128 stands for zero in the data rows.
Some points, one per row:
[137 130 124 142 115  97 126 176 135 138 126  72 134 115 114  89  98 120
 140 180 130]
[130 109 162 173 102 124 244 136  82 144  39 105 154 177 113 102 150 104
  77  15  80]
[139 116 156  94 145 106 109  30 177 143  79 176 163 166  76 193  65  79
 129 131 124]
[114 145 162  87 164 106  90 106 132 106 159 187 178 144 144  86 103 159
 117 122  96]
[157 115 189 163 116 133 141 161 122  88 175 174 113 141 209  94 193 128
 139 122 149]
[183  65 191 134  77 188 175 132 166 103 148 189 124 135 161  90 186  95
 107 107 130]
[122  90 107  99 125 128  79 134 105  76 211 126 107 176 218  84 158 191
 154 192 118]
[122  97 141  44  89 184 166 176  59  94 153  91 163 147 205 111 183 171
 125 146 126]
[188  83 152 148 103 158 107 130 159 120 201 170  89  89 180  97 137  90
 119 104 137]
[117 127  74  67 174  49  78 100 130 160 112 108 110 138  26 207 106 166
 113 152 107]
[109  75  92  63  91 104 170 178 112  79 122 102 135 148 114 115 168 156
 100 102 116]
[156 158 148 152 133 128 177 153 112 147 101  61 172 112 125 100 169  76
 140 145 114]
[ 54 149 188 126 111  84 176 117  97 102  70 112 171 149 122 118 104  84
  92  69  83]
[155 114 117 151 120 125 176 170  95 157  81  87 140 136 100 102 112 134
 121 113 106]
[204 120 150 109  71 195 104 128 111  93 136 207  84 165 177  76 131 129
  98 200 175]
[ 44 164 255 126 129 159 133 114   6  53  52 114 255  12  89  96  54  72
 104 255 139]
[138 122 139 124 101  79  94 111 118 127 138 122  99 114 135 113 118 119
  89 133  98]
[ 93 116  48  98 161 107  47 121 151 166 147 119  36 146  98 142  90 173
 193 168 128]
[ 86 131 186 117 157  76 187  67 118  75  63 136 176 131 145 128  82 119
 140  67  39]
[188 164 196 157 134 147 201 159 113 152  74  92 194 119 182 113 204 152
 137  97 129]
[132 115 141 107 122 161 155 144  64 133 121 147 163 154 140 102 191 100
 191 150 144]
[145 255  66   0 232 176 139  62  95 121  40  82 173 116  28 191  54 184
 100 255 230]
[202 111 154 146 111 185 174 188  94 105 168 166  85 185 171 105 176 181
  92 113 145]
[ 57 151  91 152 208  60 118 144 118 121 110 104 120 159 121 156  47 140
 139 145  34]
[119 108 110  84 106 125 173 127 129 138 135 138 117 176 127 159  99 117
 104 136 139]
[143 126 130 111 108 129 112  93 117 128 126 161 174 136 106 156 166  77
 119 100 164]
[ 89 155 154  70 182 113  59 177 129 104 177 122  53 149 163  87 134 169
 177 168 149]
[125 103 107 161 118 132 156 109 164 169 144 112 192 104 101 136 154  83
  98 126 130]
[129 119 143 100 163 188 142 102 124 122 136 181 104 131 133 117 125 128
 121 179 124]
[102  54 108 134  76 114 113 160 150 161 141  90 117 151 107 114 121  94
 150 142 125]
[144 124 130 189 113 180 190 167 115 105 164 144 115 116 158  98 152 145
 120  96 174]
[123 127 129 145 163  63 135  95 139 165 106 156 149 147  66 159 132 103
  99  28 124]
[134 255  79  15 255 189 123  21  59  68  49  58 153 118  49 209  90 167
  91 255 247]
[ 50 155 192 108 132  66 154 145  79 130  42  34 247 179 139  86  52 147
 146  72 101]
[140 147 116 160  97 207 132 160 162 127 130 148 111 120 123 140  92  87
 160  97 146]
[137 131 140 113  83 158 114 228  97  83 161 147  83 129 207  75 139 138
 143  59 145]
[140 165 103 122 131  99 182 115 127 153 136 142 120 144 125  86 137 177
 130 130 155]
[160 118 149  57 103 181 157 104 104  89 145 128 198 120 135 185 146  95
  54 110 135]
[ 98 137  97 173  86  72 170 138 129 129 124 108 136 144 166 162  58  90
  87 165 116]
[ 72 126  75  89 152  49  81 109 133 136 118  96  80 149  57 150 117 168
 164 165  60]
[141 121 135 120 129  58 150 101 132 172 140 137 178 156  97 123 151  46
 148 120 143]
[121 113 122 106 153 102  98 130 189 150 110 141 139 109 106 129 154 102
 210 114 162]
[170 167  73 154 142 163 158 136 175 159 109 126 141  96  81 172 134 142
 143 128 137]
[100 164  68  78 154 140  80 108  81  88 156 126  11 162 236 132 117 176
 173 255 196]
[ 75 176  96  96 164 113  44 129 125 115 138 131  67 138 124 126  96 130
 119 136 125]
[124 109 116 108  99 132 194 124 181 144 172  80 114 106 132 130 157  97
 124 105 137]
[185 152 141 165 111 198  80 125 144 148 126 129  94 139 116 144 120 136
  90 121 117]
[162 129 128 108 162 190 198 121 110  92 166 145 162 142 130 140 222 172
 124  74 162]
[146 180 112  89 115 115 154 128  93 118  86 146 113 164  83 138 186 136
 144  61 144]
[146  84  92 165 124 153 154 120 140 129  95 156  97 133 112 112 117 129
  77  49 124]
[176 108 121  92 128 106 150 154  86 125 121 115 111 114 113 147 159 123
 149 191 186]
[185 153 129 166 143 168 167 144 184 150 146 133  58 160 161 109 156 158
 126 110  84]
[111 122 156 137 144  77 103  96 150 116 132 166 120 172 114 133 139 148
 194 191  75]
[170  80 125  79 115 137 170 124 136  74 115 165 147 112 157 164 187 103
 122  65  49]
[109 100  82 160 104 182 113 201 126 138 206 167  53  72 211 106  90 133
 163 153 176]
[ 96 132  82 133 112  99  93 142 147 143 123 132 133 110  63 151  97  93
 123  64 136]
Here are 10 more points, each followed by its number:
[124  46 118 108 114  58 136 108 140 132 168 139 134 121  53 147 143 132
 110 129 127] 0
[113 150 153 132 132  84 130 118  94 111  87  97 120 154 101 156 179 164
 124  62 120] 1
[177 139 126 192 110 166 144 118 167  86 102 147  59 140 120 157 173 136
 111  84 117] 2
[119 103 113 184 125 167 192 118 111  98 112 153 119  95 110 183 139 118
  64 100 122] 3
[133  81  80 101 139 177 113 131 157 158 184 195 121 139 132 143  98 123
 150 108 163] 4
[103  98 144 149 153 157 144 135 131 141 152 130 154 147 126  97 118 144
 112  90 130] 5
[111 141 147 114 160 100  85  97 150 103 139 186 109 141 103 115  94 118
 145 140 174] 6
[161 124 131  93 119  95 143  87 150 187 121 135 179  87 122  97 183  91
 152  92 151] 7
[233 179  93 104 114 121 137 165  76 189  56  53 147 126 113  90  94 169
 110  75 170] 8
[187 125 170 125 105 198 207 135 110  37 206 166  79 151 159  80 197 144
  81  97 137] 9
Which two of these numbered points are nearest to each point below, looking only along the 6 directions in which the first points spread most? Their numbers follow each, nearest first.
[198 255  28  49 184 233 212  22  88 108   0  16 193 109 113 215  72 204
  66 255 236] > 8 3
[104 112 114  56 147  75  35  98 108 128 127 132  99  97  55 165 119 102
 119 196 142] > 6 0
[136 147 130 149 119 111 155 150 107  76 162 157 145 153 184 110 147  97
 130 130 125] > 5 7
[141 118 188 113 106 231 117 150  92 108 164 174 152 165 166  64 195 152
 124  64 134] > 9 5
[163  71 101 238  64 194  50 186 222 162 210 212  29 101 210 127  73 179
 140 168 135] > 4 2
[186 255  25  22 188 224 175  69 106 193  18   0 200 119  31 241  10 176
  37 255 255] > 8 3
[122  93 135 137 111  94 124 125 133 149 140  72 153 152 108  72 113 152
 130 129 166] > 5 1
[159 134 150 152 120 113 171 136 107 150 112  98 123 140 140 100 174 111
 161 112 124] > 5 3
[159 120 128  80 159  56 170 163  99 180  92 164 131 174  91 135 166 152
 142 117 128] > 1 5
[167  75 136 150 124 181 145 127 162 166 143 114 100 109 148 142 181 130
 169  76 105] > 2 5
[146  70 152 188  80 158 181 167 131 160 151 142 178  84 134 130 105  78
  75  84 179] > 3 7
[108  90  83 110 139  97 139 127 125 158 114 163 154 135  76 170 104  82
 111 112  62] > 0 7
[176 129 188 117  80 161 216 140 146  86 252 155 157 138 188  88 133 134
  90 142 159] > 9 5
[126 122 176 116 131  84 118 107 107 123 144 192 129 102 102 171 163 113
 147 199 152] > 6 0
[198 255  56  31 188 255 178  74  66 165  42  57 220  88  51 200  36 158
  52 228 255] > 8 3
[185 102 199 133 105 196 193 215 121 121 173 179 181 105 199  90 143 121
  81 106 169] > 9 3
[127 175 145 100 149 106 120 187  94 114  87  92 158 139 130 119 189 165
 142  42  92] > 1 5
[140 101 152 116 156 157 142 171 104 103 185 193 164 144 167 124 213 164
  85 123 156] > 9 5
[113  96  84 203 148 173  64 146 159 127 240 176  13  97 105 129 114 136
 144 208 143] > 4 6
[122 153 110 161 162 139 186 138 118 159  92  98 143 175 124 123 137 171
 144 120 161] > 8 1
[145  68 192 255  36 229  17 107 227 132 201 204  53  74 151 100 142  84
 147 119 121] > 4 2
[178 255  29  39 204 213 124  56  39 152   0  63 202 130   0 221  25 157
  99 253 199] > 8 6
[163 118 167 142 114 204 128 151 142 111 191 155 106 111 148  75 228 123
 147 136 148] > 9 2
[116 129 133 113 128 141 164  93 148 115 152 163 132  95 117 182 121  74
 123  99 130] > 7 3
[119 144 165 153 160 142  69  98 112 105  92 151  80 113 119 133 117 116
 190 160  70] > 6 0
[154 110 149 211 126 192 191 177 106 106 152 168 126 136 224  77 163 135
  86  99  81] > 9 5
[  0 126 181 201 104  87  25  66  59  82 148 134 145 110 149 131  92 151
 139 235 147] > 6 5
[107 137 128  87 185 171  92 122  97  67 107 180 121 162  97 144 129 141
 155 175 137] > 6 4
[112 102 142 131  90 135 162 120 113 117 182 120 146 153 136  67 153 146
 131 184 178] > 5 3
[152  69 175 240  84 227   4 134 196 120 221 226  61  78 151  81 126  44
 187 179 160] > 4 6
[165 117 127  62 129  75  38  93 149 121  61 106 130 118  90 184  97 152
 133  72  71] > 0 6
[115 176 172  46 171  62 153 170  97 132  24 122 169 112 127 119 139 140
 153  97  78] > 1 5
[132  85 113 115 122 122 189 116 155 141 149 122 185 142 143 178 141  91
  91   9 131] > 7 3
[170 120 127 133 105 156 150 155 168 142 207 158  95 104 149 131  75  92
  89 151 186] > 4 2
[164 159 143  69 146  97 155 117 131 132 129 134 194 123  76 174 130 110
 117 144 128] > 7 3
[137 116 141 230  73 178 133 140 170 127 214 173  45 114 206  77 119 128
 153 181 141] > 4 5
[174 158 151 118  77 141 141 158 101 136  82 137 146 101 127 116 178 101
 106  85 117] > 3 5
[156 147 131 138  92 165 167  93 178 117 179 126 138 130 123 135  92 144
  66  61  95] > 7 3
[212 152 141  68  88 140 134 161  83 134 131 128 128 158 138 119 181 212
  81  97 157] > 9 2
[ 63  49  89 143 128  68  86 129 143 175 171 152 132 119  65 138 102  85
 105 117 121] > 0 6
[ 64 102   0 238  78 214   3 156 242 203 154 123   0 128 247  91   0 198
 195 199 118] > 4 6
[113 108  69 165 127 138 122  95 148 128 153 133  43 162 129 178 111 166
 152 158 134] > 4 6
[120 199 184  93 148  89 167 174 101 129  73  94 121 133 150 109 120 159
 153  87  75] > 1 5
[ 40  66  50 132  86 128  75 106  98 111 191 145 147 141 175 161   0  75
 145 224 152] > 6 4
[183 137 148 185  87 208 117 121 162 159 212 147  90  86 161 133  71  98
 124 127 185] > 4 2
[174  88 158 152 116 179 133 105 159 142 115 121 170  94 135  95 143 115
 123 126 134] > 3 7
[115 149 124 162 170 142 126 119 145  91 125 105 122  97 133 140 191 144
 182 135 113] > 5 7
[153 146 122  92 155  92  66 103  95  98 148 102 122 169 100 124 141 190
 100 212 144] > 6 4
[167 212 141 105 149 150 167 101 124 161  76  28 187  70  73 143  62 136
  82 241 196] > 8 3
[172  96 149  57 114 165 137 143 121 108 183 177 157 124 155 153 193 104
 127  84 196] > 9 2
[ 39 195 135  93 165  39 113 144 109 106   0  73 198 145 147 129  83 160
 153 130  88] > 1 5
[ 80 115   0 255 134 213   0 155 238 196 169 161   0 121 180 136   0 190
 210 162  72] > 4 6
[122 119 182 138 131 161 128  92 182 114 141 140 167  92 106 111 170  89
 162 115 141] > 7 3
[106 133 153 106 163  83 131  97 173 189 163  91 180 149  67 152 112 140
 163 137 138] > 0 6
[132  95 139 132  76 134 132 121 117  83 138 125 109  99 123 105 164 135
  95 115 118] > 5 7
[172 117 162 185 143 142 135  92 189 152 152 161  92 124 158 128 152  98
 171 143 102] > 4 2
[166 130 134 104 128 112 157 120 115 111 132 189 146 160  96  88 168 108
 137  56 120] > 7 5
[128 228 222  90 174 168 120  90  96  71 129 180 139 127  89 160 160 122
 115 255 189] > 6 3
[138 176 119  47 135  77 134 108 112 115 103  36 144 147  80 172 196 173
 113 140 124] > 1 8
[105 108 153 139 113 125 144 102 117 118 153 164 119 132 139  99 120 126
  76 117 100] > 5 7
[165 126 117 134 137  95 106 154  87 146  56 110 113 105 125  80 100 121
 126  99 129] > 5 7
[161 137 138 118 126 153 138 148 147 137 137 173 108 164 136 125 186 141
  96  83 105] > 2 5
[176 148  96  50 109 145 145 147  93 150 119 123 142  94 118 162 133  93
 124 119 194] > 3 7
[132 119 129 188 103 175 128 109 152 115 122 133  82  94 133 126 142 200
  83  90 142] > 2 5
[158 181  80 129 149  78 192 120  98 229  57  69 179 143  46 184  74 124
 139 127 132] > 8 1
[166 130  68 136 127 147  68 155 107 150 136 154  54 113 154  78 120 182
 173 117 155] > 4 2
[171  95 134 127 145 119 148 114 145 125 124 112 129 153  75  99 137 117
 122 143 134] > 7 5
[ 35 131 132 128 184 107  76 100 145  88 202 184  97 205 152 115 157 132
 183 169 140] > 6 4
[122 194 197 111 164 145 118  63 121 124  87  95 173 102  92 148 103 142
 139 255 210] > 6 3
[ 95 104 137  77 113  74 126  65 137 161  98 105 166 173  56 182 110 116
 155 136 142] > 0 6
[136 121 101 132 119  88 188 123 213 162 116 128 154 103 104 194  78  52
 110  67 109] > 7 0
[101 179 136 146 158 127  99 130 128  70 148 214  53  94 113 116 186 124
  90  97 120] > 4 6
[ 61 125  74 146 161  63 125  66 140  99  75 114  54 127  95 187  69 138
 129  92  55] > 0 1
[ 60 182  99 182 101  61 112  67 146 140  97 125  74 151 108 145  90 131
 172 136  33] > 0 6
[116 113 155 176 105 109  41  98 193 164 175 160  77 107 178 112 119 142
 189 118 138] > 4 6
[159 156 161 175  81 162 153 114 137 123 138 142 161  72 143  87 151 142
 139  76 154] > 3 5
[168  99 154  64 145 132  77 147 143 166  88 151  99 114  96 105 101 137
 180 151 114] > 6 0
[204 180  35 162 121 115 173 186  74 175 149 104  66 165 115 172 105 148
 142 107 171] > 8 2
